In the rows, 100 means zero.
The rows of X fall into a few groups, and each row is roughly a mix of its group's hidden directions.
X, 168 rows:
81	84	91	93	127	103	88	113	80	130	83
115	75	88	124	98	120	107	115	118	115	125
78	89	114	118	121	111	86	102	64	114	94
99	74	95	89	107	76	84	77	82	107	72
78	92	107	87	104	85	120	110	90	128	132
85	100	96	91	83	88	93	108	79	68	68
113	61	117	123	114	116	97	85	100	113	110
72	114	118	107	112	113	96	123	88	132	100
85	124	123	118	101	104	67	92	95	91	77
129	79	88	92	89	79	111	75	109	80	111
86	99	106	96	81	95	96	108	85	52	84
93	102	101	115	85	62	101	80	111	130	97
87	117	89	95	115	81	107	101	98	146	107
87	117	126	88	96	113	100	81	84	102	137
96	96	123	68	87	75	94	84	109	125	101
105	99	110	95	112	68	110	88	106	141	112
100	87	84	104	131	121	129	104	123	112	107
93	90	102	89	91	51	90	86	94	107	85
109	75	113	117	130	115	101	77	106	116	82
86	94	133	98	121	114	110	97	104	109	65
114	84	103	102	84	121	89	98	104	55	90
63	93	107	100	85	115	86	130	88	111	113
86	78	90	98	110	59	87	91	119	108	88
91	90	102	121	95	89	102	102	49	94	97
121	74	85	127	99	117	109	109	117	116	119
116	125	107	117	59	113	86	107	90	95	104
89	122	122	91	113	114	104	84	99	99	140
81	109	125	94	120	104	114	108	96	140	105
116	91	106	104	129	110	104	94	106	127	136
112	99	69	109	99	84	105	122	74	109	127
83	107	100	78	83	61	83	111	86	90	91
104	96	71	73	94	72	115	91	109	89	122
113	108	65	98	98	79	106	124	99	98	130
121	123	103	100	75	132	118	104	80	92	104
103	103	105	95	90	63	78	85	84	95	69
99	94	111	84	106	125	110	87	143	114	95
127	92	107	96	108	117	118	82	104	62	89
121	75	83	80	95	99	133	104	113	109	117
69	97	126	89	93	116	101	128	92	112	119
101	97	78	129	113	130	106	122	96	79	92
114	93	105	114	94	147	110	117	84	100	107
122	83	106	94	102	77	129	69	110	93	108
103	91	87	112	77	119	75	112	94	64	94
123	100	102	131	73	83	76	108	98	99	117
102	103	96	96	91	144	126	114	116	109	89
102	114	104	110	103	137	120	112	113	96	132
108	122	107	108	100	143	112	110	84	87	115
82	122	104	90	127	72	80	90	88	86	113
114	122	120	97	141	89	107	101	121	107	95
106	76	82	111	84	138	107	124	99	94	104
102	105	101	111	99	141	92	110	93	69	80
76	120	97	110	103	83	88	112	98	141	99
77	113	109	85	104	61	91	72	100	101	106
110	99	96	85	109	120	105	100	144	121	114
84	100	98	79	136	116	125	88	108	103	81
76	117	88	58	104	97	111	102	98	92	79
94	109	102	84	79	127	98	99	136	84	83
103	121	99	116	111	138	110	112	88	79	118
120	97	70	115	74	78	84	111	101	100	119
125	83	82	78	111	87	122	102	116	120	118
86	122	129	79	109	85	96	74	103	111	118
87	106	94	85	106	51	87	92	113	97	88
64	100	110	101	88	104	87	130	90	122	115
98	73	75	120	70	118	101	104	80	92	95
89	102	112	128	100	97	101	79	57	107	98
76	91	117	104	117	101	77	107	68	89	78
99	106	115	123	103	138	91	107	91	86	73
109	106	88	106	109	137	119	88	104	115	68
110	85	86	114	94	145	107	122	104	96	108
94	141	87	93	92	100	102	124	116	86	119
96	107	95	124	92	128	80	101	100	80	66
91	108	97	130	113	93	100	94	86	144	106
108	103	109	125	102	129	109	109	107	101	139
82	107	93	92	76	84	99	104	95	73	63
82	126	122	107	110	107	66	94	112	87	84
80	110	114	87	76	102	85	81	72	100	125
109	118	132	96	133	106	124	97	99	116	95
99	101	119	87	113	78	112	102	99	140	122
87	108	115	103	121	105	93	100	100	116	54
71	93	127	87	95	115	91	129	95	116	116
124	111	94	123	121	112	113	120	95	91	70
79	120	97	104	107	82	92	110	98	145	103
116	97	88	90	104	125	110	103	131	122	127
129	98	111	79	108	99	80	114	118	70	111
104	101	89	117	87	61	99	75	111	123	92
103	75	80	116	79	135	110	115	93	96	91
107	76	69	110	93	89	99	122	110	92	70
114	124	108	113	57	114	88	110	93	97	94
101	113	116	97	77	73	73	90	78	89	81
106	90	112	126	107	126	97	106	104	105	141
103	94	88	88	73	73	78	96	83	102	71
95	122	114	89	118	58	96	79	103	102	98
70	92	95	94	79	121	83	129	93	87	111
95	104	99	73	118	77	80	109	119	95	69
77	93	104	80	85	64	78	86	94	103	116
95	109	87	87	62	91	80	112	80	102	78
110	88	106	105	100	133	102	100	97	57	86
101	109	137	75	90	107	99	83	96	125	116
116	97	88	110	83	61	75	90	88	100	84
135	100	78	100	111	89	109	73	108	78	89
135	104	85	97	106	83	98	76	116	76	85
93	107	80	129	99	89	105	104	70	130	111
111	87	95	73	98	99	133	83	130	101	107
72	131	106	69	116	103	108	100	93	83	105
85	87	77	83	140	103	117	92	105	103	117
86	105	81	128	79	72	95	82	106	116	86
90	121	130	85	97	110	96	81	84	106	132
100	77	81	111	77	138	102	118	94	95	104
79	110	116	89	81	114	87	86	75	98	131
88	77	92	95	101	58	89	88	115	111	82
80	109	89	111	90	127	71	128	87	95	93
88	124	123	119	102	97	66	95	92	91	78
113	83	107	122	127	119	104	74	101	116	80
78	76	93	77	133	85	117	106	111	106	98
107	72	87	101	81	69	94	110	92	105	70
111	84	95	109	121	67	103	108	70	117	113
97	89	99	83	91	54	90	85	112	115	89
89	90	84	93	105	52	86	102	113	95	85
122	89	104	126	64	95	81	111	98	102	117
98	99	76	110	88	67	113	107	64	100	100
73	78	101	73	128	88	118	110	109	101	104
88	105	102	94	126	61	77	84	86	92	103
107	101	103	71	104	106	102	95	149	99	92
98	109	93	85	71	80	79	101	83	100	66
75	116	94	106	97	113	66	129	95	114	92
94	117	136	80	94	108	99	80	87	114	123
95	105	130	123	103	126	84	107	94	120	78
109	95	113	97	129	110	69	127	109	92	119
127	108	101	103	114	70	107	72	114	118	89
96	97	112	103	101	59	71	97	87	89	121
94	87	68	106	64	90	76	101	101	87	106
87	117	105	97	121	80	113	99	101	144	104
85	85	73	79	87	85	119	100	97	92	131
102	99	95	104	115	53	90	88	108	106	75
91	90	85	95	99	52	87	94	109	99	79
84	116	98	98	109	80	96	106	100	148	107
93	132	123	88	116	110	101	85	102	98	133
109	93	85	116	112	74	100	120	70	113	123
109	105	120	103	92	145	112	94	88	111	119
118	108	114	97	115	75	117	80	106	135	104
113	105	94	85	103	115	103	104	149	116	110
107	78	83	108	134	112	121	96	124	113	105
102	101	93	115	95	124	89	97	103	61	71
107	100	85	119	95	77	95	119	60	95	114
97	129	97	98	90	116	116	126	118	88	129
92	79	81	104	66	131	100	107	91	93	116
99	130	83	94	94	112	112	128	126	93	118
125	122	104	101	78	131	115	110	79	93	104
91	70	91	88	69	73	84	95	96	113	91
104	82	86	111	97	87	126	93	62	120	109
106	96	108	118	130	120	118	98	119	100	132
93	131	118	78	116	74	96	84	111	99	116
136	88	85	91	96	84	100	77	112	73	101
103	98	117	73	113	116	93	93	142	90	92
125	84	96	73	114	83	120	92	127	111	109
80	114	87	61	107	98	111	97	99	96	68
110	106	72	104	87	90	127	102	122	126	118
83	120	108	123	105	104	63	117	83	92	93
102	96	107	80	102	72	114	103	98	127	135
97	92	115	79	110	132	105	125	90	76	115
87	112	105	87	123	86	67	114	113	98	74
109	99	98	126	95	75	92	116	60	97	107
89	86	85	93	105	55	85	103	115	99	82
114	108	94	114	119	82	111	111	97	92	56
79	104	101	133	86	110	112	86	67	110	103
102	111	104	118	88	71	87	104	66	76	92
113	94	125	77	109	120	87	96	133	87	91
111	113	104	118	78	124	101	119	110	95	135

One row of each group comes first, with its name. Which group is each row after those in?
125	82	90	78	111	91	122	99	125	118	116
<11>
99	110	89	101	115	57	96	106	101	86	70
<56>
84	116	77	61	94	89	104	103	98	93	76
<60>
103	85	91	103	82	126	83	107	98	59	93
<133>

109	111	91	118	92	65	97	75	112	123	86
<133>
115	77	100	120	126	119	109	76	105	117	83
<60>
69	101	109	78	94	71	87	78	101	102	119
<56>
86	99	96	89	85	83	93	106	79	73	63
<11>
108	98	134	72	88	93	95	88	101	131	112
<56>
102	94	89	83	100	60	105	94	107	124	126
<133>
93	135	119	91	118	94	100	74	107	100	125
<56>
99	85	95	84	114	131	114	97	127	126	114
<11>
136	96	80	96	107	101	111	76	105	70	92
<133>
118	117	125	95	132	88	117	88	106	123	95
<133>
126	86	98	119	67	119	116	113	116	106	104
<60>
109	111	66	91	72	79	90	101	89	88	120
<60>
